In the rows, zero is written as 128.
A single turn carries every row of the set below to another of its rows. Some are shown first; where does it send the rows asked next?
Murub: [148 110 161 118 114 114 139 125 143  85 149 121 144 130  99 109 109 118]
gatu: [150 141 144 126 116 136 142 125 116 106 144 126 154 132  82 117 120 151]
rigi: [117 130 137  79 122 112 119 153 115 125 129 135 126 130 139 163 122 154]
Gugu: [115 116 159 128 105 123  95 129 159 125 115 137 113 104 125 107 120 103]
gelap: [120 125 149 119 116  79 111 142 134 132 153 135 149  98 144 101 121 104]
Zav: [133 116 118  99 130 148 107 123  98 121 150  94 108 143 147 132 123 110]
Lamin: [128 137 141 120 113 147 134 133 127 125 137 116 169 116 107  98 164 122]
gidet: [133 127 124 107  88 109  92 152 125 127 138 103 124 106 159 118 108 100]
pibun: [108 104 121 120 117 108 110 120 131 145 126 145 160 110 146 104 144 107]
mobi: [150 136 153  82 115 115 138 134 122 145 109 106 127 110 130 132 121 172]
doz: [139 122 145 130 133 157 135 130 131 131 137 146 177 130 123 141  92 124]
Fova: [123 107 134  92 128 144 146 120 129 125  97 113 112 134 158 111 139 110]
kon: [130 125 150 155 119 135 172  99 116 127 117 116 147 131 123 136 144 141]
Rogo: [141 124 146 114 103 118 109 130 123 113 160 117 129  72 128 102 116 155]
niro: [159 137 115 132 127 133 144 140 122 125 140 111 137 120 137 150  93  80]
rut: [143 125 171 161 130 108 124 122 134 115 125  96 158 132 147 112  86 128]
duf: [154 134 152 137  81 126 142 131 120 115 136 104 136  83 100 121 123 115]
Rarem: [149 128 157 150 143  99 140 111 113 166 135  98 129 134 153 135 104 131]
lag: [106 172 135  96 124 106 119 116 130 145 162 116 142 118 143 107 130 127]
Rala: [106 153 159 102 117 136 112 125 133 158 134 151 137 124 110 148 115 134]
Kobig: [146 153 132 103 146  94 153 116 137 132 130 100 117 120 145 112  94 113]
pas: [136 159 166 156 119 120 129 108 117 129 145  87 142 119 152 138 147 148]
Zorob: [127 119 147 122 111 100 137 134 124 133 130 119 139 134 137 193 131 142]
fenof: [117 127 152 137 132 146 123 135 125 144  98 108 117 151 129 158 134 102]
kudo: [121 115 153 156 105 122 130 116 143 114 138 123 122 139 152 121 133  79]
Binuf: [155 138 159 138 134 105 123  91  99 155 126 109 122 105 114 116 117 147]
bilo: [138 113 165 122 124 108 112 123 134 122 144 104  99 124 177 144  99 143]
tesi: [115 113 113  97 110 152 135 128 110 137 113 130 117 101 121 132 146 139]
vezug: [133 115 111 128 125 154 124 124 116 142 131 119 117 155 125 117 125  85]
benu: [123 107 137 115 118 145 124 132 125 126 126  99 146 122 170 155 106 168]

kudo -> Rogo
Rarem -> rigi
Rala -> niro
Now find these:
rut -> mobi
pas -> benu
Binuf -> Zorob

A single turn carries every row of the set below to another of its rows. Some are shown first; where does it send the rows asked next?
logem: [159 146 138 106 113 131 149 141 118 141 121 149 114 149 124 117 107 114
 101 145 130 137 145 125 129 174 110 150 114]
mibe: [121 137 125 122 130  93 125 102 106  85 130 154 155 130 140  81 134 150
 142 120 143 134 165 126 101 131 140 134 105]
Dokam: [126 137 140 132 142 120 105  89 115 108 137 130 148 152 126 109 117  99
 148 142 129 140 170 136 134  90 132 142 119]
bomil: [107 152 137 122 149  74 115 115 133 110 119 146 115 130 134 109 138 101
 135 103 109 143 112  97 113 186 120 131 152]
goz: [119 126  94 156 121 119 133  93 119  95 105 120 158 161 129 155 121 145
 145 103 136 125 102 125 142 174 110 131 117]
deko: [124 118 132 154 112 125 169 120 113 136 142 130 113 135 100 157 112 115
 115 137 150 139 136 105 134 133 115 150 101]
Sanin: [133 123 121 145 138 106 168 140 104 135 152 140 117 158 113 145 106 114
 130 149 145 124 127  98 118 135 110 139  95]
marum: [ 90 131 163 130 126  76 116 108 106 111 137 130 104 140 129 121 136 103
 134 111 107 149 109  89 121 167 131 126 152]
Levoz: [129 123 145 144 149 117 112  83 135 124 134 106 129 174 130 111 128  87
 117 150 132 105 111 126 134 107 132 114 141]
fitig: [151 130 142 118 112 135 170 126 125 132 132 133 104 124 130 145 106 130
  93 142 139 134 146 142 128 157 113 138 113]
tefe: [147 134 138 120 119 146 152 130 110 140 106 146 101 150 127 116 115 111
  96 149 133 135 147 153 144 167 115 134 134]
mup: [125 126 127 111 150  63 121 136 119  84 145 163 142 116 128 108 136 128
 126 109 119 121 144 115  98 162 131 127 128]
gukom: [103 136 158 131 121 104 111  90 130 135 134 113 102 150 158 114 142 103
 113 147 132 129  88  93 140 139 134 114 136]
mutug: [110 112  91 124 136  95 141 103 126 115 101 126 164 161 113 144 113 143
 153 108 123 162 100 120 132 165 109 131 115]
boro: [127 135 134 115 151 119 110  89 100 125 127 132 161 143 134 103 133 130
 139 152 137 128 179 133 130 105 149 127 126]
pofev: [118 124 132 113 111 100 123 109 133  82 142 143 135 133 136  90 132 125
 141 126 131 140 166 137 105 118 145 140  88]
Gofi: [108 157 144 139 130 109 104  86 137 139 124 129 122 135 159 111 142 109
 132 131 127 105  96  85 136 151 113 106 138]
Mosu: [120 110 125  98 131 106 127 121 131 100 138 161 161 123 121  85 136 134
 142 138 134 120 171 123 113 125 147 137 108]
Vid: [101 108  97 137 136 113 136  80 139 102  81 122 157 155 124 137 116 134
 147 117 123 142 100 142 133 164 114 121 121]
Suvu: [ 97 117 109 138 129 111 156 116 120 149 138 137 131 163  83 137 105 130
 138 107 140 139 109  85 140 154 128 136 104]
von: [139 133 126 157 133 114 165 137 105 142 140 141  96 160 107 135 103 113
  98 137 143 124 123 107 136 145 123 126 108]
moda: [125  88  99 136 149 110 118 118 110  92 115 124 150 136 143 137 133 164
 132 107 138 131 112 158 134 148 100 129 137]
guzip: [126 138 148 109 136 118 107  75 123 141 134 114 145 163 139 118 129 109
 104 167 133 112 126 129 144 118 142 107 134]
bosib: [ 81  98 111 135 136 117 156  98 121 133 136 133 150 161  83 144 106 127
 159 124 140 122 114 104 131 147 122 132 109]
soni: [131  98 111 157 156 122 108 112 116  94  99 119 123 123 151 130 133 151
 114 101 126 124 116 157 142 154 116 131 143]
pevu: [137 120 138 103 130 152 141 120 117 127 125 126 119 119 139 142 115 157
 116 113 124 124 153 156 142 180 120 133 148]
Tedil: [104 135 145 114 119  64 126 106 105  77 139 154 140 139 118 103 125 128
 128  98 117 137 135 116  95 172 130 123 130]
nebi: [120  94 128 115 128 156 120 121 111 123 118 139 123 126 131 109 134 150
 115 121 144 119 143 168 153 160 111 140 151]
nido: [136 118 132 115 139 126 127  98 131 116 115 127 158 159 130  98 130  98
 144 168 126 131 158 137 128 101 143 129 121]
vonev: [113 120 143  96 116  70 124 120 123  90 147 144 132 123 121 118 138 122
 125 105 102 119 147 128  94 165 144 111 115]
bol: [123 152 147 132 138 120  95  66 129 126 141 129 155 164 128 117 111  98
 116 143 133 101 124 121 143 115 116 112 139]
bifa: [126 113 110 142 142 141 122 115 111 103 118 118 134 129 155 146 129 169
 145  95 132 116 126 141 147 175 117 133 142]
poso: [134 110 140 115 132 151 107 130 114 132 125 141 114 121 121 113 126 141
  97 103 129 117 148 146 150 174 122 151 148]
zore: [105 136 148 122 138  79 114 119 113 126 126 132 112 115 142 130 151 106
 147 111  93 126 125  93 116 173 131 107 146]
geti: [ 95 140 149 137 140 112 103  88 147 134 134 124 108 153 128 100 138  96
 124 112 131 114  89  98 135 155 127 123 154]
Zazu: [104 120 114 151 109 120 151  91 114 124 123 127 153 161  82 164 111 115
 139 117 139 137 119 102 143 155 115 144 111]

Suvu -> mutug
Mosu -> nido
deko -> Zazu
Now find these:
boro -> guzip
Sanin -> bosib
vonev -> pofev

